One turn or mirror swaps these rows in pairs. Which row does each one swap with?
The rows were stretched afterwards, more along some directions than others.
Sud: [-0.46  0.32 -0.93  0.90 -1.43 -0.15 -0.72 -0.64 -0.68  0.27  1.40 -0.52
  0.07  0.43  0.50 -0.43 -0.10 -1.12  0.10  0.65  0.25  0.27  0.89]
lonor: [-0.88 -0.75 -2.23  0.04 -0.15 -1.22 -2.34 -0.82 -0.29 -0.71  1.33  1.43
  1.30 -2.10  1.36 -1.16  0.05  1.44  0.13  0.14  0.60  1.26  1.93]
zigu: [-0.98  1.12 -0.33 -0.45  0.54 -0.45 -0.18 -0.24 -1.34 -0.13  0.98  1.37
  0.48 -0.65  0.71  0.21 -0.71 -0.39 -0.08 -1.28  0.89  0.95  1.63]
tol: [-0.32  0.37 -1.82 -0.73 -0.67  0.47  0.79  1.63 -0.74 -0.67 -0.45  0.48
  1.18 -0.38 -0.41  1.18  0.11  1.03 -1.60 -0.57 -0.20 -0.70 -0.15]
midar: [-1.11 -0.18 -2.47 -0.28 -1.91 -0.28 -0.24  1.08 -1.39 -0.93  0.13  0.28
  0.84 -0.87  0.85 -1.24 -0.51  1.15 -0.63 -0.46 -0.59  1.46  2.49]
roto: [ 0.29  1.01 -0.36 -0.09  0.06  1.33  0.18  0.01 -0.90 -1.29  0.90  0.49
  1.17  0.27 -0.52 -0.95 -0.36 -0.16 -0.05  0.07  0.77  0.42  0.75]
Zezo: [-0.34 -0.06 -1.57  0.85 -1.05  0.33 -2.06 -0.54 -0.56 -0.73  0.62  0.81
  1.58 -0.96  0.19 -2.17  0.10  1.76 -1.12  0.16  0.39  0.48  1.52]
muve: [-0.47  0.66 -0.71 -0.02 -0.35 -0.60 -0.33 -0.24  0.73 -1.58  1.21  0.05
  0.33 -0.83 -0.32 -1.62 -0.16 -0.07  0.02  1.07  1.27 -0.26  0.26]
kor: [ 0.23  0.69 -0.57  0.23  0.04 -0.17 -0.23 -0.02  0.58 -1.25  1.54 -0.47
  0.97 -0.69 -0.20 -0.27 -0.39 -0.46  0.06  1.58  0.50  0.48  0.52]
gipa: [ 0.39  0.41 -0.33  0.42 -0.55  0.06 -0.49 -0.29  1.37 -0.86  1.49  0.28
  0.44 -1.07 -0.46 -1.51  0.13 -0.51  0.94  0.87  0.80  1.06  0.64]
Dem: [-0.73  1.15 -1.08 -0.34  1.02  0.62 -0.29  0.63  0.31 -0.91  0.29  0.59
  1.39 -0.53 -0.54  0.01 -0.01  0.57  0.00 -1.38  1.06 -1.20 -0.73]
vobod: [-0.33  0.39 -1.42 -0.63 -0.04 -0.80  0.22  0.36  0.00 -0.91  0.61 -0.47
 -0.75 -0.23 -0.10  0.35 -0.04 -0.26  0.11  0.92  0.01 -0.03  0.40]
sadel: [-1.30 -0.50 -1.69  0.88  0.38 -1.58 -1.77  0.06 -0.23 -1.14  0.61  1.05
  2.32 -1.04  1.77 -1.20 -0.27  1.66 -1.77  0.46  0.97  1.07  1.79]
Kug: [ 0.23  0.10 -0.86  0.82 -0.50  0.02 -1.00 -1.41 -1.30  0.40  1.50  1.43
  2.14 -0.47  0.50 -1.22 -0.09  0.41 -1.33 -0.86  1.31  1.75  2.33]
Gilef: [ 0.40 -0.90 -0.34  0.22 -0.75 -1.28 -0.21 -0.01 -0.30 -0.23  0.80  2.06
 -0.46 -1.33  1.02 -0.16  0.13  1.00 -1.08  0.93  0.85  1.28  1.44]
sesu: [ 0.63 -1.21 -1.11  0.29 -1.08 -0.43 -0.37 -0.85 -1.17  0.75  1.24  1.31
  0.69 -0.51  0.92 -1.24  0.43 -0.17 -0.01 -0.42  0.29  1.92  2.10]
fek: [-0.01  0.30 -0.77 -0.15 -0.06 -0.38 -2.04 -2.11 -0.75 -0.82  1.76  0.84
  0.94 -0.42  0.75 -2.09 -0.40  0.30 -0.12  1.20  0.90  1.23  2.31]
Gova: [-1.17 -0.30 -0.52  0.77 -0.35 -0.39 -0.35 -0.27 -0.12  0.46  1.11  0.84
  1.79  0.24  1.21 -0.63  0.20 -0.50 -0.84 -1.10  0.35  1.28  1.54]
pag: [ 0.21 -0.32 -0.39 -0.26 -1.25 -0.11  1.14  1.14 -0.34  0.09  0.18  0.71
 -0.14 -1.27  0.23  0.03  0.19  0.09 -1.15 -0.73  0.73  1.25  0.93]
romal: [ 0.22 -0.54 -2.19 -0.03 -0.89 -0.25 -0.82 -0.04 -1.13 -0.76  0.77  1.75
  1.86 -0.75  1.18 -1.02 -0.02  1.55 -1.88 -0.26  0.90  2.07  2.41]
digog: [-0.58  1.49 -1.00 -0.55  1.22  0.26 -1.06 -1.07 -0.47 -1.17  1.34  0.93
  1.53 -0.35 -0.02 -2.40 -0.18  0.14 -0.42  0.61  1.23  0.48  2.29]
kabe: [-0.30 -0.55 -1.56 -0.30 -2.42  0.08  0.71  0.78 -1.42 -0.08  0.73 -0.15
  0.23  0.64  0.38 -0.22  0.43 -0.21 -0.99  0.38 -0.17  1.49  1.55]
duva: [ 0.30 -0.01 -1.00  0.30 -0.65 -0.43  0.46 -1.03 -1.47 -0.41  1.78  0.49
  0.38  0.05  1.40 -0.35 -0.52 -0.38 -0.64 -0.86  1.26  1.20  1.63]
Koniv: [ 0.17 -0.63 -1.57  0.39 -0.67  0.25 -2.09 -0.47 -0.60 -0.10  0.64  0.01
  0.35 -0.21  0.46 -0.59  0.54  1.39  0.22  0.55 -0.33  0.49  1.95]
roka: [-0.33  0.04 -1.84 -0.05 -0.64 -1.17 -2.16 -1.00 -1.43 -0.75  1.85  1.25
 -0.09 -0.92  1.02 -2.35 -0.26  0.83  0.90  0.58  0.65  2.23  3.81]
Kig: [-0.77 -0.61 -1.01  0.08 -1.14 -0.05  0.65  1.61 -0.98 -1.30 -0.63  0.11
  0.80  0.25  0.14  0.50 -0.28  1.53 -1.59 -0.11  0.01 -0.46 -0.19]
Venuf: [ 0.06  1.43 -0.64 -0.04  0.11  0.35 -1.24 -0.63 -0.79 -0.60  1.99  0.36
  1.49 -1.08  0.55 -0.12 -0.76  0.11 -0.64 -0.25  1.15  0.94  2.09]
mig: [-0.39 -0.97 -2.16  0.69 -1.11 -2.32 -1.21  0.17 -0.56 -0.73  1.03  0.80
  0.11 -1.00  1.40 -0.95  0.14  1.69 -1.81  1.44  1.25  1.25  2.62]
dinup: [-0.06 -0.69 -0.76  0.11 -0.48 -1.13 -0.21  0.24  0.02  0.50  1.07  1.47
  0.23 -0.81  1.60 -0.24  0.16 -0.28 -1.08 -0.33  1.08  2.04  1.98]
Dod: [ 0.11 -0.41 -1.21 -0.44 -1.13 -0.82  0.02  0.52 -0.89 -0.43  0.92  0.68
 -0.51 -0.36  0.78 -0.79  0.25  0.58 -0.84  0.99  0.77  1.76  2.94]
vavip: [-0.19  1.08 -1.10  0.52 -0.96  0.80 -2.22 -1.52 -0.97  0.42  2.17 -0.26
  2.37 -0.51  0.03 -1.23 -0.09 -0.24 -0.36 -0.02  0.32  1.42  2.07]
dafi: [-1.02 -1.07 -0.71  0.46 -0.92 -1.36 -0.25 -0.21  0.59  0.20  1.15  1.85
  0.76 -0.66  1.52  0.04  0.37 -0.29 -1.23 -0.41  1.16  1.32  1.52]
Vez: [-0.52  0.13 -1.12 -0.08 -0.35  0.36 -2.43 -0.20 -0.36 -1.40  1.59  0.82
  0.97 -1.32  1.09 -1.59 -0.19  0.87 -0.03  0.40  0.56  0.92  2.55]
diti: [ 0.50  0.42 -0.27 -0.37  0.18  1.15 -0.31 -0.38 -0.69 -0.77  1.28  0.59
  0.68 -0.09  0.04 -0.60 -0.23 -0.87  1.11  0.11  0.08  0.08  0.35]
Rele: [-0.71  0.85 -0.96  0.59  0.24  0.59 -1.99 -0.20 -0.38 -1.02  0.23  0.03
  3.05 -1.05 -0.66 -1.62 -0.44  1.96 -0.99 -0.12  0.28  0.16  1.09]
Zup: [-1.07 -0.46 -2.17  0.70 -0.42 -1.13 -1.40 -0.04 -1.16 -1.83  1.35  0.21
  0.84  0.13  1.09 -1.58 -0.28  0.75  0.22  0.99  0.72  0.38  2.09]
piniz: [ 0.91  0.40 -0.95 -0.29 -0.54 -0.20 -0.97  0.34  0.66 -1.16  1.72  0.64
 -0.56 -0.86  0.26 -1.15 -0.05 -0.26  0.56  1.80  0.85  0.81  0.96]
bemu: [-1.86 -0.45 -0.94  0.41 -0.08 -1.21 -0.37 -0.41 -0.19 -0.66  0.83  0.76
  1.75 -0.62  1.64 -1.06 -0.16  0.21 -1.28 -1.28  1.18  1.16  2.02]
batam: [-0.05 -0.14 -0.65  0.31 -0.13 -1.00  0.43  1.32  0.50 -1.67  0.03  0.10
 -0.42 -0.31  0.19 -0.21 -0.08  0.67 -0.57  2.05  0.83 -0.40 -0.78]
Nalol: [ 0.05  0.74 -0.33  0.17  0.78  0.67 -1.28 -0.12 -0.34 -1.95  1.19  0.82
  1.52 -1.51  0.70 -1.60 -0.77  0.97  0.55  0.15  0.24  1.67  2.11]
medep: [-1.33  0.48 -0.55  0.68  0.68 -1.17  0.25 -0.05 -0.56  0.38  0.34  0.75
  1.29 -0.20  0.16  0.18 -0.06 -0.23 -1.28 -0.51  1.47 -0.26  0.52]
rirul: [-0.81 -1.24 -1.88 -0.10 -0.39 -1.10 -0.69  0.46 -0.08 -0.19  0.11  1.37
 -0.17 -0.06  0.77 -0.75  0.93  1.38 -0.47 -0.38  0.94  0.05  1.16]
Fune: [-1.13  0.62 -0.46  0.11 -0.07  1.57  0.63  1.23 -0.77 -1.31 -0.71  0.19
  1.66  0.01  0.10 -0.19 -0.40  0.69 -1.26 -1.62 -0.06 -0.28 -0.10]
sopit: [-0.30  0.71 -1.37 -0.84 -0.73  0.92  0.44  0.71 -1.82 -1.17  0.13 -0.40
  0.88 -0.66 -0.01 -0.76 -0.62  0.29 -0.16 -0.97 -1.05  0.57  1.69]
Gukog: [-0.33 -1.45 -1.44  0.52 -1.25 -2.16 -0.38 -0.26 -0.02  0.06  1.38  0.93
  0.42 -0.59  1.40 -0.11  0.37  0.28 -1.64  1.47  0.76  1.53  2.15]
bak: [-1.25  0.44 -0.61  0.15 -0.50  0.12 -1.87 -0.56 -0.63  0.13  0.71  0.29
  0.20 -0.47  0.84 -0.25 -0.47  0.29  0.08  0.06 -0.08  0.09  1.66]
vam: [-1.06 -0.32 -2.92 -0.21 -0.53 -2.07 -1.91 -0.72 -0.51 -0.48  1.47  0.88
  0.84 -1.01  1.14 -0.61  0.09  0.87 -1.33  0.72  0.43  0.88  2.57]
Mudul: [-0.26 -0.23 -1.28 -0.13 -0.99 -0.11 -2.10 -1.19 -1.70 -0.17  1.28  0.35
  0.02 -0.57  1.00 -0.92 -0.17  0.51 -0.05  0.30 -0.55  0.40  2.66]
Feb: [ 0.62  0.13 -0.70  0.57 -1.40 -0.06 -0.55 -0.21  0.69 -0.64  1.76 -0.08
 -0.23  0.11 -0.44 -1.52  0.33 -0.51  0.82  1.68  0.30  0.33  0.20]
befir: [ 0.05  0.87 -0.97 -0.53 -0.32  0.17  0.98 -0.30 -1.27 -1.23  0.79  0.34
  1.98 -0.65  0.26 -1.05 -0.99 -0.11 -0.95 -0.95  0.64  1.64  1.12]
ruvid: [-0.89 -0.93 -0.97 -0.80 -0.03 -0.85  0.73  1.08 -0.04 -0.73 -0.31  1.06
 -0.72 -1.00  0.60  0.39  0.38  0.52  0.27  0.22  0.26  0.30  0.03]
zur: [-1.65 -0.15 -2.30  0.50 -1.42 -0.56 -0.74  0.14 -1.25 -0.20  0.79  0.26
  1.65  0.23  1.18 -1.40  0.03 -0.16 -1.08 -0.12 -0.06  1.32  2.66]
manu: [ 1.05  1.27  0.01 -0.20  0.56  1.29 -0.31 -0.25  0.07 -0.62  0.61  0.59
  0.71 -0.45 -0.71 -0.20 -0.19  0.14 -0.27  0.57  1.06  0.33 -0.12]
Boli: [-1.16  1.43 -0.55 -0.09  1.28 -0.10 -0.21  1.08 -0.02 -1.78  0.34 -0.03
  1.16 -0.52  0.25  0.31 -0.66  0.47 -1.15  0.44  1.05 -0.56  0.50]

Swapped with fek: befir
Swapped with lonor: ruvid
Swapped with vavip: kabe
Swapped with digog: duva
Swapped with Gukog: kor
Swapped with diti: sesu
Swapped with Zezo: Fune
Swapped with mig: Boli
Swapped with roto: Kug
Swapped with romal: manu
Swapped with Kig: Rele

